128 stands for zero in the data rows.
A hidden rule labels the rows of this table. It goes by one to three of the table's principal directions, not those with the most spread.
[144  87 182 199  99 116 123  80 143 170  91 153 154 109 110  97 169 101
 120  91  85 144 150 163  92 112 166 211 117 128 150 100] 3
[116 181 144 161 206 100  71 237 186  90  40 142 203 178 248 117 186  71
 152 128 109  88 123  61 165 153 143 130 165 186 185  35] 6
[111 113 164 156 103  87 108  84 144 126 124 117 140 154 116  80 107 115
 117 138  94 128 144 140 129 101 153 142 142 120  90  84] 4
[140 117 130 103  84 145 121 116 109 164 155 102  96  81 138 132 132  95
 113 140 113 148 116 157 122 128 102 154 136 115 121 144] 3
[136 150 130 123 162 130 112 172 143 133 116 124 140 115 161 106 150 104
 119 128 109 123 139 132 121 138 134 133 140 146 150 111] 5
[123 122 155 133 154 157 144 100 133 126 117 159 185 177 103 159 133 183
 195  97 146 126 122  86 108 127 138  81 125 115 114 123] 2
[151 139 157 174 144 100 116 141 168 125  71 137 169 136 134 131 206 104
 181  94  99 121 102 102 116 130 140 134 136 144 167 102] 2
[142 103 114 183 125 177 183 106 105 151 123 191 153 103 107 136 126 162
  86  81 125 169 179 141 112 135 158 206  71 141 186 140] 6
[138 118 120 176  92 154 156  74 155 117 120 150 156 130  81 159 163 154
 192  96  99 144 113  71 118 126 121 119 104  98 133 129] 3
[146 146 122 139 131  93  90 197 157 112 109 105 120 108 211 113 167  56
 114 144 105 105 101 112 158 148 113 154 151 167 161  83] 3
[168 123 110 128 109 113 151 149 125 138 158  95  96  77 129 126 143  96
  92 119 116 140 112 152 116 127 120 150 120 144 137 145] 6
[ 78 227 173  74 233  47  84 180 178  44  53 160 160 193 200 180 122 157
 193 177 160  71  51  52 140  94 115  22 210 137 148 151] 7
[118 129 129 149 164 138 184 117 119 103 131 164 178 176  94 179 107 194
 162  76 182 123 126  78 111 111 145  93  99 124 120 141] 1
[104 171 157  57 171  53 154 114  87 109 160 118  88 130  74 140  69 176
 119 135 191 121  95 173  94  64 125  67 151 109  93 218] 1
[ 92 144 114 110 129 140 125 137  96 130 161 135 114 120 161  93  58 128
  64 145 131 141 173 148 149 113 132 161 125 131 115 117] 3
[122 116 109 146  80  72 155  88 111 103 158 126  65  96  83 125  95 133
  89 132 145 127 114 152 135  96 120 158 106 113 119 168] 2
[162  96 122 143 101 138 144 151  96 173 138 111 109  82 137 134 160  82
  89  99 141 145 132 175 121 143 125 197 103 148 157 133] 2
[116 129 123 122 115 115 133 110 130 110 147 121 122 132 106 129 113 134
 136 141 132 125 124 118 129 122 117 110 129 108 109 130] 2
[115 140 138 120 145 138 141  93 148 102 123 139 163 176  91 159 120 184
 194 123 133 122 109  75 117 115 129  51 137 103  97 138] 5
[135 116 156 102 130 125 100 119 128 157 118  85 133 162 108 112 141 121
 158 134 123 124 122 155 119 128 138  85 153 124  81 117] 6
[ 97 198 139  81 217 123  86 249 108 124  93 154 144 125 255 131 116  91
  87 142 163 107 131 126 156 132 121 154 165 182 188 114] 6
[120 120 103 148 117 188 148 122 108 151 143 149 143 116 134 110 102 135
  85 114 108 163 187 135 134 137 143 177  97 131 139 113] 7
[163  90 143 183  75 125 132  77 150 153 125 117 141 107  79  95 179 104
 145 106  67 153 136 144 109 135 141 165 111 117 132  98] 1
[117 131 114 135 133 130 122 119 157  95 121 122 144 168 107 133 130 147
 170 138 126 109 123  84 139 138 125  75 131 113 102 109] 2
[140  98 133 177 116 156 152  97 138 141 125 149 156 135 100 128 140 148
 144  85 116 136 146 112 110 126 151 147 100 124 124 112] 8
[114 179 138  85 164 110  78 179 158 103  91 114 138 150 199 144 144 105
 160 172 117 105  87  91 154 135 105  77 182 141 138 116] 5
[114 147 117  95 156 144 117 165 117 127 139 123 125 132 163 126 103 128
 112 141 145 119 137 128 138 134 122 114 139 138 121 127] 3
[125 104 113 147 107 109 153 108 135 114 157 116 104 109  82 131 115 123
 105 126 146 114 136 136 106 117 127 139 108 102 104 143] 5
[108 159  97  80 176 139 127 185 133  90 146 111 133 157 159 158 100 140
 136 153 172  97 118  86 143 143 107  60 143 129 107 130] 5
[140 141 120 151 169 173 135 137 172 108  97 158 182 156 115 159 183 166
 219  94 120 111 116  52 112 153 127  72 121 120 147 118] 3
[111 106  94 142  60 116  96 124 114 142 143 116  43  59 159  78  99  62
  26 176 104 130 164 188 161 131 116 232 117 124 139 125] 3
[114 183 153  90 180  78  99 174 154  85 107 120 152 161 179 145 135 121
 169 153 138  99  78  84 139 119 111  63 179 140 131 117] 1
[151 118 119 155  99 120 130 121 156 110 118 123 132 127 132 150 165 117
 162 127 108 124  92  89 142 142 113 121 126 131 140 113] 8
[133 150 122 135 151 118 110 182 147 113  92 118 149 154 186 142 151 104
 138 126 126 115 108  95 157 140 129 118 143 163 147  98] 8
[178  75 153 155  77 132 115  84 159 159 106  92 135 135  84 144 205 108
 198 112  96 127  87 126 109 147 126 107 132 116 107 114] 4
[126 119 137 142 166 194 115 137 151 138  74 164 184 181 151 163 154 164
 186 106 134 114 134  78 128 153 146  97 128 137 136 109] 8
[153  71  98 149  57 143 151  61 121 143 173 109  74  93  41 111 128 141
 124 124 116 137 137 159 116 137 121 140  90  95  95 153] 1
[ 56 206 226 103 244 150  37 161 182 122  15 191 255 232 247 118 128 145
 201 154  89 109 144  58 131 111 164  74 218 142 142  52] 8
[177  65  93 151  49 141 155 109  98 174 177  81  74  69  84 102 142  85
  66 118 112 160 150 198 126 151 126 196  85 132 123 131] 8
[ 73 142 107  83 133 136 111 143  72 139 182 112 100 129 152  41  17 118
   9 178 131 150 220 200 161 120 144 168 129 132  92 102] 2
[151 111  91 167  96 148 121 146 145 137 136 115 109  85 138  93 162  83
 105 120  88 130 151 132 139 156 124 179 104 137 149  97] 3
[131 127  93 120 128 154 139 134 139 102 146 114 138 153 107 152 134 148
 170 131 142 117 119  82 141 155 108  72 118 115 108 120] 2
[133 129  93 107 124 162 187 113  73 135 176 151 104  97  78 161 103 179
 121  99 173 155 133 141 118 127 110 130  85 114 143 194] 6
[164  40 136 249  56 195 165  41 143 182 109 167 176 113  61 112 182 132
 137  57  69 171 185 132  97 146 171 225  59 114 149  84] 3
[115 151 127  89 153 128 127 122 145  96 119 132 129 158 123 174 116 169
 173 154 149 110  89  87 127 123 111  49 152 112 111 163] 6
[112 134 122 127 133 145 118 116 136 114 129 141 144 143 109 117 133 144
 160 137 121 125 141 108 133 144 121 106 126 108 127 114] 5
[ 97 134 140 132 163 182 121 155 110 154 114 172 169 138 202 115  83 131
  69 125 127 143 189 133 134 128 157 185 127 152 149  96] 6
[ 91 159 218 123 209 108  92 120 166 113  49 177 217 223 174 149 119 175
 195 124 132 101 107  77 111  93 167  67 185 139 117 101] 7
[116 168 114 121 151 121 133 134 132  94 108 167 122 125 131 153 134 162
 160 128 138 122 103  94 141 123 112 106 127 126 167 163] 2
[149 106 107 145 115 152 171 119 109 132 147 150 120 103  93 168 146 152
 146  89 162 130 116 118 114 139 115 141  88 120 149 162] 7
[129  96 137 119 135 158 157 108  81 173 156 133 119 124  89 117  90 158
  89  97 162 143 169 186  97 114 156 151 102 126 103 156] 3
[103 171  51  93 173 190  94 222 146  95 114 124 124 143 208 133 118 116
 112 176 132 103 156  80 183 183 105  95 135 147 149 104] 7
[146 145  53 103  97 153 157 145 116 110 178 102  74  79 113 146 123 128
 114 142 125 143 115 115 150 147  87 112 106 120 136 168] 6
[114 123  99  96 112 123  93 145 107 141 141 105  54  93 143  81  96  98
  54 179 126 121 159 195 151 139 122 161 133 131 123 144] 3
[116 142 116  92 131 138 123 144  98 134 113 141 102 121 166 154 100 134
  88 160 147 142 124 150 155 131 119 143 136 144 155 164] 6
[166  64 150 178  78 126 148  64 140 169 138 109 132 107  50  99 162 113
 121 104  90 149 150 174  82 128 155 166 104 110 110 117] 7
[ 92 119 158 155 109 103  99  91 150 125  95 133 136 152 126 112 116 112
 124 147 111 118 142 129 129 104 145 148 144 107 106 105] 4
[138 105 201 204 148 130  83 100 205 142  38 153 225 194 146  97 192 120
 193 104  54 118 140  89 108 131 185 128 154 143 130  38] 7
[160  81  90 172  56 172 149 121 121 157 159 108 119  88 137 119 140  85
  81 116  92 161 156 136 146 157 124 201  89 138 137  92] 6
[110 162 131 129 174  74  69 215 173  86  71 102 146 173 220 117 147  68
 118 167 129  79 113  96 169 143 132 112 172 168 139  66] 3
[ 78 197 161  79 255 198 109 179 139 100  71 227 232 205 199 179 114 219
 210 124 171 103 135  41 121 145 134  43 160 137 172 126] 2
[115 116 110 143  87 148 142  68 126 119 138 156 110 114  86 132 111 160
 133 140 113 144 139 121 133 126 119 139 107  95 130 152] 3
[113 170 197 150 182  49  80 141 222  76  55 120 193 193 155 139 180 109
 224 132 101  72  67  49 107  95 140  49 196 123 107  82] 5
[121 130 123 114 133 119 160  88 142 100 170 109 131 147  47 138 106 172
 168 124 143 118 120 104  94 107 123  52 125  83  68 153] 5
[129 125 147 102 162 104 130 157 108 143 134 121 110 118 142 128 108 120
  83 129 168 113 131 174 105 114 141 140 137 143 125 153] 7
[150 112 157 148  92 145 122  58 182 125 103 124 169 158  86 161 180 151
 231 128  74 137  82  68 112 132 119  65 147  95 105 116] 6
[163  77 137 166  59 146 101  91 158 154 100 108 123 122 120 144 199  94
 182 124  90 126  93 114 135 155 115 141 128 118 125 103] 6
[135 103 109 135  88 150 167  70 106 138 154 135 105 116  65 142 107 168
 123 118 130 154 135 142 120 120 128 131  97 105 114 168] 5
[121 147 144 139 147  80 143 126 140 103 121 146 123 110 112 147 136 131
 136 116 148 111 103 120 101  98 125 130 131 116 145 159] 3
[114 144 101 136  90 147 142 110 107 124 156 142 113  96 132 125 109 128
 117 124 112 155 137 115 150 120 106 161 109 115 141 133] 7
[147  97 167 168 137 131  98 141 158 154  69 145 161 134 164 135 188  93
 144 113 116 110 123 128 113 147 148 167 137 147 160  93] 3
[134 107 103 100  75 113 153  82  96 129 190 106  56  83  72 122  88 140
  91 154 138 142 121 174 125 118 105 132 113 101 102 181] 8
[ 96 157 170 105 172 151 108 138 110 149 114 154 182 161 173 109 100 142
 132 122 123 143 156 127 127 113 146 128 152 138 127  99] 6
Which label does each new row get?
[ 94 180  88 103 206 150 137 204 119  87 124 149 149 172 182 142  79 165
 114 124 174 106 148  81 160 132 135  87 126 158 133 124] ~ 8
[153  72  88 138  74 170 209  39  96 138 203 112 114 130   0 148 111 201
 157  89 153 159 145 138  97 133 126  87  64  77  73 175] ~ 4
[122 167 164 101 242 130 107 204 160 113  73 139 201 199 184 152 145 148
 171 117 157  90 117  86 111 133 154  54 168 162 132 105] ~ 6
[130  73  52 110  46 212 161 110  48 197 212  93  35  52 104 102  57 110
   1 133 140 173 204 220 141 140 121 220  69 116  95 167] ~ 7
[ 78 162 165 124 184 169 121 129 113 132 105 198 197 167 185 125  79 171
 128 116 130 142 168  99 131 108 152 141 140 136 145 103] ~ 1
[123 159 116 116 211 107 144 223 127  94 117 130 152 156 174 164 126 128
 121 104 200  87 116  98 127 131 134 100 128 165 144 128] ~ 3
[ 60 165  87  24 179 195 121 174  80 115 162 120 112 183 190 169   4 180
  87 180 204 113 153 109 169 124 112  55 151 125  65 159] ~ 6
[102 165  77  66 182 194 147 232  28 160 147 165  96  92 233 151  57 132
  13 124 207 152 177 175 169 143 120 201 103 183 192 172] ~ 4
[139 113 151 117 107 151  99 117 134 159 120 107 144 138 147 123 149 107
 153 137 100 138 120 131 131 141 124 121 149 128 112 100] ~ 4
[ 70 129 105  63 115 148 121 113  73 141 160 105  77 145 122 125  25 146
  57 179 174 136 168 178 151 106 125 121 134 104  67 167] ~ 3
[127 152 119  69 126  83 111 142 124 110 161  72  73 117 113 127 119 115
 145 159 148 105  82 141 131 115  95  64 158 113  85 162] ~ 6
[129 136  90 102  80 133  90 159 121 132 147  96  67  75 183 114 132  65
  93 177 105 129 116 142 172 153  84 162 140 131 142 123] ~ 2
[110 132 132 133 131 187 110 116 128 156 117 145 164 146 158  89 100 136
 105 137  77 160 186 130 140 133 154 150 132 134 124  88] ~ 6
[ 39 255 161   0 255  15  46 249 150  26 107 135 123 189 240  93  44 143
 119 226 186  41  98 105 153  92 115   3 238 152 117 134] ~ 2
[132 145 199 152 164  74  88 133 180 118  71 136 191 167 166 101 167 105
 164 132  82 115 109 109 115 115 156 116 175 149 141  69] ~ 5
[ 98 156 104  66 193 194 137 177  91 131 152 155 135 137 173 151  67 172
 102 137 180 123 159 121 131 139 122 102 128 136 128 154] ~ 7
[127 150 125  94 149 104 167 120 109  98 149 128 122 148  86 180 110 181
 169 114 182 122  82 105 119 106 112  58 127 116 111 184] ~ 2
[135 166 152 126 188  97 135 152 158  83 102 147 180 179 143 162 150 167
 206 104 142 104  76  57 125 119 130  50 150 146 136 120] ~ 3
[149 119 157 100 182 125 147 142 117 146 117 124 140 151  93 165 146 164
 163  95 185 108 104 147  82 122 143  76 132 132 115 173] ~ 8
[174  86  29 162  63 197 180 143 105 153 205  93  80  49  92 102 137  96
  60 103 105 162 182 153 136 174 114 194  53 130 138 124] ~ 7
[126 169 174 124 149  98 109 131 178 109  93 128 170 141 172 156 152 113
 175 137  92 122  77  74 113 100 123  92 179 127 131 117] ~ 6
[177  77  95 178  87 108 151 122 165 116 142  79 110 116  59 137 192  98
 154 106 126 104 108 118 110 156 123 115  96 116 109 117] ~ 3
[140 123 177 127 133 105 115  80 161 126 110 118 164 172  87 119 150 155
 197 127  96 126 100 113 104 114 143  63 157 114  93 114] ~ 8
[112 184 109  60 168 101 103 195 125  98 133 100  97 127 182 140 108 112
 116 172 152 105  96 121 153 126  99  79 167 142 127 150] ~ 5
[ 99 217 212  67 228  60  74 155 190  77  64 135 198 199 175 155 149 148
 232 166 118  90  53  61 108  94 123   0 228 125 120 123] ~ 7
[142  72 133 193  70 158 103  74 172 142  98 118 160 164 108 102 164 113
 160 129  65 133 149 105 144 156 149 141 119 120 105  57] ~ 3
[115 146  17  90 107 179 168 170  76 117 221 104  56  62 120 110  64 122
  36 150 151 150 183 151 159 152  92 155  80 118 128 163] ~ 8
[109 172 154 104 208 142 126 163 141 113 106 154 191 174 163 143 116 163
 160 118 139 119 130  87 114 118 143  75 154 140 131 117] ~ 6
[115 156 127  61 205 121 169 169  64 125 160 125 133 167 111 147  63 189
 103 109 217 130 137 160 117 110 143  72 123 149 107 177] ~ 2
[118 145 141 113 140 117 132 115 128 124 115 135 131 138 116 143 119 146
 135 136 132 134 119 129 119 109 131 108 140 120 127 155] ~ 7
A new table starts here. Each row of this table is followed by its label. One hidden rule gives the labels. It looks at one to three of the table's principal directions, none of them among the few with the most spread.
[ 85  99 161 145 179 175 123 113 130  92 198 131 171 119  78 152 131 207
 162 170  75  27  44  92 173  81  44 178 118 118 124 156] CR
[158 133 142 137 148 147 120 140 103 112 108 128 127  99 120  95  56  67
  70 130 147 136 102 111 108 104 101 116 135 150 181 161] DN
[ 95 149  78 167  84  94 154 142 190 126 120  99 103 133 152 131 172 148
 154  98 124 116 144 136 190 205 174  74 114 188 133  96] LD
[147 119 134 150 134 143 111 106 157 121 118 154 118 143 122 105  76  88
  89 117  91 115  99 109 146 117 141 119 134 140 157 107] LD
[112 134 100 126 128 112 149 148 130 159 133 114 118 120 138 161 147 151
 148 129 158 125 146 136 120 139 148 119 132 136 121 140] NZ
[121 140 134 159 108 114 144 138 134 102 152  75 135 115 114  77 134 126
 116 138 123 138 132 130 131 147  97 108  93 174 116 152] DN
[130  94 103  68 148 144 105 132  50 184 135 130 125 127 156 184 172 171
 169 156 154 127 157 138  67 114  87 173 105 102 129 134] CR
[127 119  96  55 164  97  90  93 123 215  64 162  56 141 209 202 170 146
 206 141 132 158 176 148  53 137 172 107 179  55 104 103] GT
[141  83 137 127 194 152 121  95 127 187 118 181 107 145 142 173 116 147
 110 148  45  87 115 109 126  79 117 201 149 114 130 105] DN
[109  63 167 101 167 181  46 113  64 124 188 101 180  95  73 104  98 188
 114 207  96  90  76 103  61  58  21 232  89  89  88 152] CR
[ 98 132  83 146 119 106 147 126 181 146 118 125 100 151 153 151 159 167
 162 120 101  79 132 103 164 167 128  78 137 169 137 121] GT
[149 134 142 125 180 141 164 131 115 158 104 179 103 117 148 177 113  94
 119 125  98 109 142 128 117  85 120 163 179 102 147 154] GT
[103 133 100 129 131 135 150 166 123 110 125 118 143  99 130 165 168 165
 164 114 162 122 116 140 173 142 130 102 135 142 139 137] GT
[112 132  99  92 115 104 107 112 136 146 105 131 110 144 145 144 136 137
 186 139 130 109 145 115 101 161  93  81 157 122 135 142] NZ
[ 94 133 112 154 138 113 160 122 150 136 158  86 135 119 113 137 138 180
 161 145 131  94 103 136 186 171 133 152 104 166 138 126] DN
[200 161 163 107 123 162 180 192  52  94  87 186 133 114 178 150 186  50
  65  50 199 246 198 186 113  61 217 148 127  51 119 112] DN
[133 140 140 141  95 118 113 119 157  99 126 124 136 142 114  86 109 106
 105 112 132 149 122 127 141 143 161 107 123 129 119 105] DN
[146 125 136 125 159 129 147 103 121 171 140 150 106 147 139 155 114 113
 130 139 110 116 138 132 111 109 136 162 130 112 138 132] ZG
[124 126 108 137 139 135 122 143 131 132 106 125 111 117 150 132 122 135
 110 124 132 105 115 102 130 129 119 107 129 156 158 132] DN
[ 97 124 120 119 115 116 131 142 108 122 145 106 143 125 123 148 175 180
 168 149 128  83 134 109 123 155  54 120 121 167 125 155] NZ
[129 130 152 117 156 158 122 122 115 103 131 144 147 117 118 132 108 134
 126 130 142 123  93 131 151 100 138 171 131  75 139 123] DN
[151 107 176 131 148 211 104 181  61  53 153 148 195  71  79 116  99 104
  59 113 169 155  71 135 133  33 116 169 115  86 133 144] NZ
[142 168  96 133  27  82 128 126 168  97 106  99 106 167 157  63 156  73
 134  76 162 204 189 156 135 209 194  31  93 148 120  86] CR
[101 110  88 131 122  94 126 112 155 188 137  93 108 152 141 135 151 191
 147 154 109 103 149 113 114 163 127 133 107 164 102 114] CR
[112 162 103 147 124  95 174 131 173 141 101 124 109 119 138 149 124 120
 153 109 139 124 138 150 188 186 183 126 160 145 152 115] DN
[ 97 133 104 162  98 133 133 159 155  82 145  94 139 107 118 108 155 149
 137 116 124 109 112 121 169 151 108  78 106 172 126 136] DN
[144 123 160 140 107 134 104 101 134 102 176 104 152 149  81  50  71  97
  91 148 116 142 112 116  95 103 103 125  91 122 107 145] CR
[122 116 120 143 107 129 127 148 123 120 152  90 169 114  83  98 106 144
 100 133 158 144 111 135 145 137 132 139 103 162 121 128] NZ
[105 162 105 140   0 101  79 138 167  30 152  53 151 131  99  15 135  87
 153 103 170 178 141 143 130 212 122   5  74 155 107 121] NZ
[162 140 180 156 147 153 154 147 122 114 134 156 155  95  92 124  74  69
  50 101 155 184 112 174 157  80 231 216 143  81 118 101] NZ
[101 145 137 146  89 125 121 121 158  64 176  79 165 127  82  73 119 144
 155 131 156 137  91 140 170 156 134  97  91 125 112 130] GT
[137 107 133 109 137 146  85 130 102 127 121 130 127 125 135 113 119 130
 105 141 128 134 121 106  76  92  97 117 121 115 120 137] NZ
[108 111 133 104 158 129 119  96 118 143 145 133 123 158 141 153 163 193
 180 165  90  67 116  92 113 119  51 133 123 122 123 147] DN
[162 143 136 167  79 143 138 146 143  74 160 101 158 129  81  38  66  50
  59  97 158 193 121 145 138 109 162  83  88 140 127 137] GT
[152 155  94 146  85 113 147 120 175 119 114 125 119 161 128  85  78  68
 108  83 164 171 134 140 168 164 205  64 117 139 164 103] DN
[128  89 149 123 170 144 117  91 116 176 189 133 148 146  76 138  72 150
 125 182  92  83  97 110  89  75  79 191 125 114 112 158] NZ
[185 119 195 124 190 164 110 101 107 134 113 188 127 127 112 118  32  56
  48 130 119 150  89 119  94  40 160 180 162  71 149 129] GT
[100 125 120  91 103 139  91 117 122 106 152 128 136 135 137 153 184 166
 203 125 153 134 127 154 131 145 152 129 105  61 101  94] LD
[ 92  96 116 148 178 114 147  90 170 198 173 122 133 157  91 168  96 214
 148 179  80  35  84  89 152 123 105 179 139 162 122 139] NZ
[130 122 172 123  79 192  77 165  89   0 154 150 186 112 101  93 173 110
 116  94 135 140  96 122 138  84  81  89  99  94 113 124] NZ
[124 104 145 123 140 139  97  88 151 137 160 134 148 162  96 108  92 159
 118 150 109 115  94 109 123  98 143 160 115  91  99 107] LD
[109 129 169 112 133 176 101 145 100  54 166 141 170  97 105 148 165 153
 161 120 165 137  82 153 150  88 146 149 116  48 103 118] ZG
[126 171 181 158  80 159 162 169 118   5 173 120 185  83  84  94 163  78
 136  85 152 175 122 192 197 125 153 146 106  84 105 129] GT
[170 126 195 121 140 179  90 125  95  67 105 190 146 114 123 114 101  60
  74 102 115 153  97 132 129  74 142 165 144  73 146 100] ZG
[ 77 109  93  50 107 135  66 135  68 128 139 112 146 103 132 185 187 191
 248 165 166  88 134 136  87 169  41 133 130  92 130 146] NZ
[114 112 133  96 125 180  76 144  87  66 133 159 149 117 138 161 175 153
 166 115 147  98  86 111 136 107  86  99 119  97 153 120] LD
[ 94 151  89 144 106  52 177 141 155 191 123  67  94 126 158 147 190 180
 162 144 140 129 194 145 121 208 150 125 120 193  93 132] GT
[147 139 120 163 118 119 163 133 160 142 126 134 120 138 122 115  96  88
  84 101 129 150 138 141 156 130 192 128 128 148 136 111] NZ
[103 113 138 117 140 119 122  99 129 169 177 121 142 150 104 161 129 191
 155 164 136  86 113 125 121 132 142 199 112 109 106 114] GT
[117 145 114 158 128 131 164 149 144 104 137 106 137 104 122 132 135 134
 138 108 159 137 103 152 198 152 168 113 113 155 153 122] DN
[199 118 179 131 156 179 140 149  85 117 105 205 140 118 124 134  91  36
  34  87 121 188 135 150 113  33 176 175 155  78 133 115] NZ
[136 137 105 130 130  96 153 154 121 172  58 149  86 119 185 174 169 119
 114 108 118 126 179 124 123 165 138 121 167 184 151 116] GT
[170 160 167 149 121 118 160 140 124 114 114 140 123 113 121 102  94  41
  72 102 147 190 152 159 118 113 180 133 145 121 127 135] LD
[159 106 163  80 154 137  81  68 103 165 148 158 125 176 117 122  74 112
 128 162 130 137 118 114  48  77 121 150 129  59 116 132] ZG
[121 110 119 146 184 136 138 126 137 175 129 139 109 118 129 166  94 151
 109 150 108  74  95  98 128 102 118 150 149 156 154 145] CR
[ 67 131 113 132 130 138 125 157 130  81 122 117 128 102 162 174 235 219
 195 128 107  54 109 103 180 162  69 110 125 152 130 127] DN
[129  95 107 122 173 145 110  96 142 170 120 159 105 158 141 155  97 151
 130 146  83  69  94  81 123 101  95 117 142 139 161 129] CR
[141 142 106 138  70 108 130  91 177 114 148 110 132 188 111  63  96  99
 130 105 139 161 135 135 157 170 176  78  88 131 132  96] LD
[135 121  81 154 169 106 172 116 175 215  69 195  47 162 199 220 148 124
 129 102  58  62 148  97 160 150 160 101 184 197 184 100] NZ
[113 121 118 140 137 136 130  88 175 135 160 147 114 166 129 147 134 151
 169 125  92  93 102 127 171 131 162 127 115 104 128  95] ZG
[ 80 115  70 152 197 108 194 188 162 208  49 169  66 100 217 255 247 233
 144 115  55  45 169  90 162 122 122 132 211 184 110 129] NZ
[106 123 151 132  78 166  97 152 113  34 186  88 203 104  69  70 145 149
 130 123 158 158  97 153 160 118 119 147  71  90  86 117] GT
[ 93  99  86 140 141 127 134 140 130 154 143  98 118 128 143 150 177 203
 154 153  88  65 125  93 132 141  51 109 104 195 130 149] ZG
[121 104 113 110 182 122 138 111 113 203 122 146 108 146 150 193 133 185
 143 158 118  72 123  98 110 118 106 164 143 144 147 135] ZG
Which label does each new row get?
[147 158 137 115 107 107 137 149 114  97  73 133 135 112 137 114 130  86
 119 100 170 178 146 145 138 158 143  89 161 138 148 129] LD
[175  94 136  93 170 148  88 100  92 184  80 190  91 135 164 156 101  78
 100 131  88 150 146 130  68  84 134 165 158  91 143 103] DN
[148 125 175 121 125 140  96 106 116 104 139 144 134 139 115  93 108  96
 103 139 101 137 126 119  86  94 102 141 126  97 107 132] CR
[131 124 144 141 162 150 137 152 110 122 131 136 130  99 126 145 119 128
 100 133 127 110 106 114 121  86 108 136 139 136 137 156] ZG
[133 125  91 126  88  93 153 118 124 177 153  84 128 150 121 112 135 127
 145 135 146 162 179 164 123 183 147 148  83 161 119 116] NZ
[106 137 125 154 109 135 141 153 148  91 143 116 137 120 129 124 167 153
 128 111 123 113 122 123 163 133 133 112 112 141 113 122] CR
[149 122 110 134 178 133 158  92 154 187 122 172  89 158 145 170  79 103
 132 126  98  97 114 119 143 108 157 130 154 123 174 128] LD
[140 149 147 155  91 115 145 139 145 105 135 120 129 129 122  94 137  89
  97 104 124 168 157 152 134 138 170 129 115 132 100 112] DN
[184 152 138 162 122 129 174 145 122 118 122 118 139 112  95  69  32  21
  46 102 167 194 130 152 138 114 163 113 126 160 172 157] LD
[146 102 130 138 162 147 110 104 138 161 122 157 109 147 132 129  75 115
  84 138  90  98 102  94 114  93 127 145 133 135 152 118] CR
[120  82 110  80 133 193  71 169  52  96 116 157 148 104 161 176 212 176
 152 116 138 124 120 123 112  85  77 130 105  92 129 109] DN
[122 113 110 146 109 108 136 126 151 153 134 123 126 150 117 120 133 138
 119 134  85 108 148 109 120 140  99 108 132 180 110 134] NZ
[116 108 146  91 145 166  85 125  90 120 155 142 143 117 126 152 146 157
 152 147 137 119 115 134  92  83 116 181 114  47 101 123] CR
[129 181 157 142  67 110 164 191 105  42 111 106 159  88 125 101 191  94
 119  85 179 183 168 163 152 163 132  95 130 149 111 143] DN
[119 133 139 124 115 102 132  98 130 138 164  98 136 154 105 103 118 143
 153 162 118 106 136 117 106 151  79 133 109 146 117 154] CR
[ 96 101  99 128  95 124  94 124 137 125 145 102 136 147 125 115 164 184
 152 146  95  83 126  95 125 158  65 103  97 174 115 121] NZ
[137 127 107 128  89 107 126 121 136 144 132 115 118 156 131 101 129 109
 125 125 120 142 164 126 101 150 117  95 110 154 119 128] NZ
[ 86  89 122 130 197 155 127 115 138 159 165 143 134 133 112 189 132 222
 163 174  75  18  72  75 137  80  56 158 145 129 126 161] GT
[145 145 127 149  94 118 148 137 143 112 148 106 139 137 102  79  95  83
 100 114 151 166 141 138 123 128 144  86 112 144 121 147] NZ
[169 179  88 177 135  51 206 119 205 212  16 164  27 142 201 151  84  27
  78  76 102 150 190 138 164 207 238  85 206 216 198  97] CR
[163 105 188  91 173 211  60 120  86  82 122 205 149 114 120 134  82  88
  85 119 129 147  75 121  93  13 145 176 150   0 125 111] CR
[ 75 130  73 152 100  96 138 127 176 133 144  63 122 130 136 121 176 204
 182 136 127 102 123 131 189 211 136 101  87 188 124 104] DN
[131 131  75 120 178  86 159 142 136 230  37 146  42 106 220 208 168 133
 143 122 114 137 185 138 105 157 169 110 186 162 146 120] DN
[141 112 159 123 184 123 117  94 131 180 115 164 112 141 117 146  60 119
  94 166  84  78 109  83  79  86  91 167 182 128 138 155] NZ
[ 85 121  84 122 140 113 141 133 138 167 131 111 107 129 161 187 191 210
 188 141 129  80 134 122 150 166 126 135 119 149 129 117] GT
[137 108 132 126 141 146 116 126 119 134 142 141 127 142 129 130 128 135
 113 133 112 120 122 108 101  87 108 116 118 122 118 137] LD
[120 133 111 136 121  74 134  92 168 180 117 101 100 154 135 116 114 142
 141 146 116 128 144 128 127 186 156 124 128 169 123 109] GT
[157 122 112 114 142 129 143 146 106 154  88 149 108 140 163 131 134 111
  93 118 119 144 168 106  85  93 100 102 144 133 131 152] LD
